data =
|  83 | 145 | 138 | 102 | 105 |  88 | 142 | 174 | 148 | 155 | 141 |
| 214 |  52 | 118 | 122 | 162 | 165 | 168 |  34 | 151 |  92 | 133 |
| 122 | 119 | 118 | 144 | 104 | 168 |  76 | 115 |  71 | 139 | 131 |
| 173 |  59 | 122 | 103 | 127 | 151 | 155 |  67 | 142 | 125 | 148 |
| 144 | 122 | 138 | 104 | 155 |  89 | 192 | 129 | 193 | 114 | 129 |
| 150 |  69 | 128 |  91 | 115 | 130 | 163 |  91 | 153 | 138 | 154 |
|  61 | 194 | 122 | 171 |  89 | 151 |  27 | 186 |  37 | 155 | 114 |
Indices start at 0.
(0, 0) => 83
(5, 10) => 154
(0, 7) => 174
(3, 2) => 122
(2, 8) => 71
(1, 2) => 118
(0, 6) => 142
(1, 6) => 168
(5, 5) => 130
(6, 7) => 186
(6, 0) => 61
(6, 1) => 194
(5, 6) => 163
(1, 4) => 162
(6, 9) => 155
(6, 4) => 89
(5, 9) => 138
(6, 3) => 171
(3, 3) => 103
(6, 5) => 151
(6, 8) => 37
(6, 6) => 27
(1, 9) => 92
(2, 9) => 139
(3, 8) => 142
(5, 3) => 91
(5, 4) => 115
(3, 5) => 151
(4, 6) => 192
(2, 3) => 144
(0, 10) => 141

W =
| 128 | 140 | 135 | 126 | 127 | 146 | 126 | 139 | 113 |
| 148 |  79 | 109 | 148 | 155 | 170 | 124 | 114 | 141 |
| 131 | 176 | 124 | 160 |  84 |  42 | 111 | 154 |  79 |
W[0,-9]	128
W[-3]	[128, 140, 135, 126, 127, 146, 126, 139, 113]
W[-1,-9]	131
W[:, 5]	[146, 170, 42]
W[0,-1]	113
W[1,-9]	148
W[1,-4]	170
W[1,-2]	114
W[:, 3]	[126, 148, 160]
W[-2]	[148, 79, 109, 148, 155, 170, 124, 114, 141]
W[0,5]	146
W[-1,8]	79
W[2,3]	160
W[-1,5]	42

B =
[[ 35 142 115 171 125 125 136 130  84]
 [219 154 109 107 157 103 121 125 205]]
Rows and columns are counted from 0.
row 0 col 0 = 35
row 0 col 3 = 171
row 1 col 2 = 109
row 0 col 1 = 142
row 1 col 7 = 125
row 1 col 1 = 154

M =
[[181 144 202  84  86 170 142 135 115]
 [ 75 189  86 112 133  83 163 112 143]
 [115 102 106 161 167  74 123 103 154]
 [ 90 150 117  98  80 120 179 121  77]
 [114  53 113 178 157  82  98 114 126]
 [111  72 106 172 163  72 109 111 140]
 [184 170 162 103 138 163  82 184 197]
 [145  66 132 170 162 207  92  86 120]
 [158 157 135 117 118 128 108 155 154]
 [128  54 118 171 162 163  98 111 108]
 [112 187  90 135 178  91 146  94 188]
 [113  98 109 159 164  73 120 104 153]
 [106  91 123 156 147  82 103 117 139]
 [134  66 123 170 139 128 102 118 114]
 [112  99 110 158 166  73 120 103 154]]
M[0][0] => 181
M[:, 7] => [135, 112, 103, 121, 114, 111, 184, 86, 155, 111, 94, 104, 117, 118, 103]
M[8][3] => 117
M[14][7] => 103
M[6] => [184, 170, 162, 103, 138, 163, 82, 184, 197]
M[13][5] => 128
M[9][1] => 54
M[10][6] => 146
M[0][3] => 84
M[6][6] => 82
M[10][8] => 188
M[1][6] => 163
M[9][3] => 171
M[5][5] => 72
M[6][7] => 184
M[13][3] => 170
M[:, 8] => [115, 143, 154, 77, 126, 140, 197, 120, 154, 108, 188, 153, 139, 114, 154]
M[:, 2] => [202, 86, 106, 117, 113, 106, 162, 132, 135, 118, 90, 109, 123, 123, 110]
M[9][5] => 163
M[8][2] => 135
M[14][3] => 158
M[3] => [90, 150, 117, 98, 80, 120, 179, 121, 77]
M[1][1] => 189
M[5] => [111, 72, 106, 172, 163, 72, 109, 111, 140]
M[:, 5] => [170, 83, 74, 120, 82, 72, 163, 207, 128, 163, 91, 73, 82, 128, 73]
M[10] => [112, 187, 90, 135, 178, 91, 146, 94, 188]
M[6][5] => 163
M[8] => [158, 157, 135, 117, 118, 128, 108, 155, 154]
M[4][2] => 113
M[9][4] => 162
M[:, 3] => [84, 112, 161, 98, 178, 172, 103, 170, 117, 171, 135, 159, 156, 170, 158]
M[3][0] => 90
M[3][5] => 120
M[11][1] => 98
M[2] => [115, 102, 106, 161, 167, 74, 123, 103, 154]

a =
| 146 | 139 | 178 |  95 | 151 | 155 | 199 |  99 | 154 | 137 |
| 111 | 125 |  86 | 154 | 141 | 132 |  98 | 182 | 142 | 128 |
| 138 | 129 | 128 | 109 | 121 | 143 | 166 | 108 | 112 | 107 |
| 188 | 117 | 225 |  95 | 141 | 231 | 145 | 130 | 157 |  78 |
|  50 | 158 |  89 | 162 | 142 |  36 |  90 | 107 | 128 | 228 |
| 101 | 152 | 112 | 112 |  91 | 109 |  66 | 183 | 102 |  84 |
| 129 | 114 | 160 |  75 |  99 |  75 | 181 | 230 |  75 | 177 |
| 117 | 146 |  74 | 146 | 112 | 148 | 116 | 129 | 118 | 101 |
| 135 | 155 | 140 | 125 |  94 | 135 | 123 |  90 | 118 | 126 |
|  84 | 118 |  95 | 120 | 160 |  56 | 103 | 139 | 147 | 166 |
|  98 | 166 | 142 | 142 |  43 |  97 |  83 |  76 | 124 |  88 |
| 215 | 100 | 239 |  94 | 145 | 207 | 157 | 179 | 113 |  75 |
| 115 |  99 | 117 | 137 | 137 |  71 |  78 | 141 | 150 | 167 |
| 101 | 107 | 135 | 101 | 129 |  90 | 120 | 161 |  90 | 130 |
a[0,0]: 146
a[0,6]: 199
a[2,9]: 107
a[11,0]: 215
a[6,3]: 75
a[:, 1]: [139, 125, 129, 117, 158, 152, 114, 146, 155, 118, 166, 100, 99, 107]
a[12,0]: 115
a[8,3]: 125
a[5,3]: 112
a[0]: [146, 139, 178, 95, 151, 155, 199, 99, 154, 137]
a[5,8]: 102
a[8]: [135, 155, 140, 125, 94, 135, 123, 90, 118, 126]
a[:, 6]: [199, 98, 166, 145, 90, 66, 181, 116, 123, 103, 83, 157, 78, 120]
a[3,3]: 95
a[11,2]: 239
a[6,6]: 181
a[13,0]: 101
a[8,7]: 90
a[11]: [215, 100, 239, 94, 145, 207, 157, 179, 113, 75]
a[:, 0]: [146, 111, 138, 188, 50, 101, 129, 117, 135, 84, 98, 215, 115, 101]
a[5,6]: 66
a[5,0]: 101
a[6,5]: 75
a[6,9]: 177
a[9,4]: 160
a[9]: [84, 118, 95, 120, 160, 56, 103, 139, 147, 166]
a[2,4]: 121
a[12,8]: 150
a[:, 4]: [151, 141, 121, 141, 142, 91, 99, 112, 94, 160, 43, 145, 137, 129]
a[0,3]: 95
a[10,7]: 76
a[:, 3]: [95, 154, 109, 95, 162, 112, 75, 146, 125, 120, 142, 94, 137, 101]
a[3]: [188, 117, 225, 95, 141, 231, 145, 130, 157, 78]
a[11,5]: 207
a[6,7]: 230
a[5,5]: 109
a[12,2]: 117
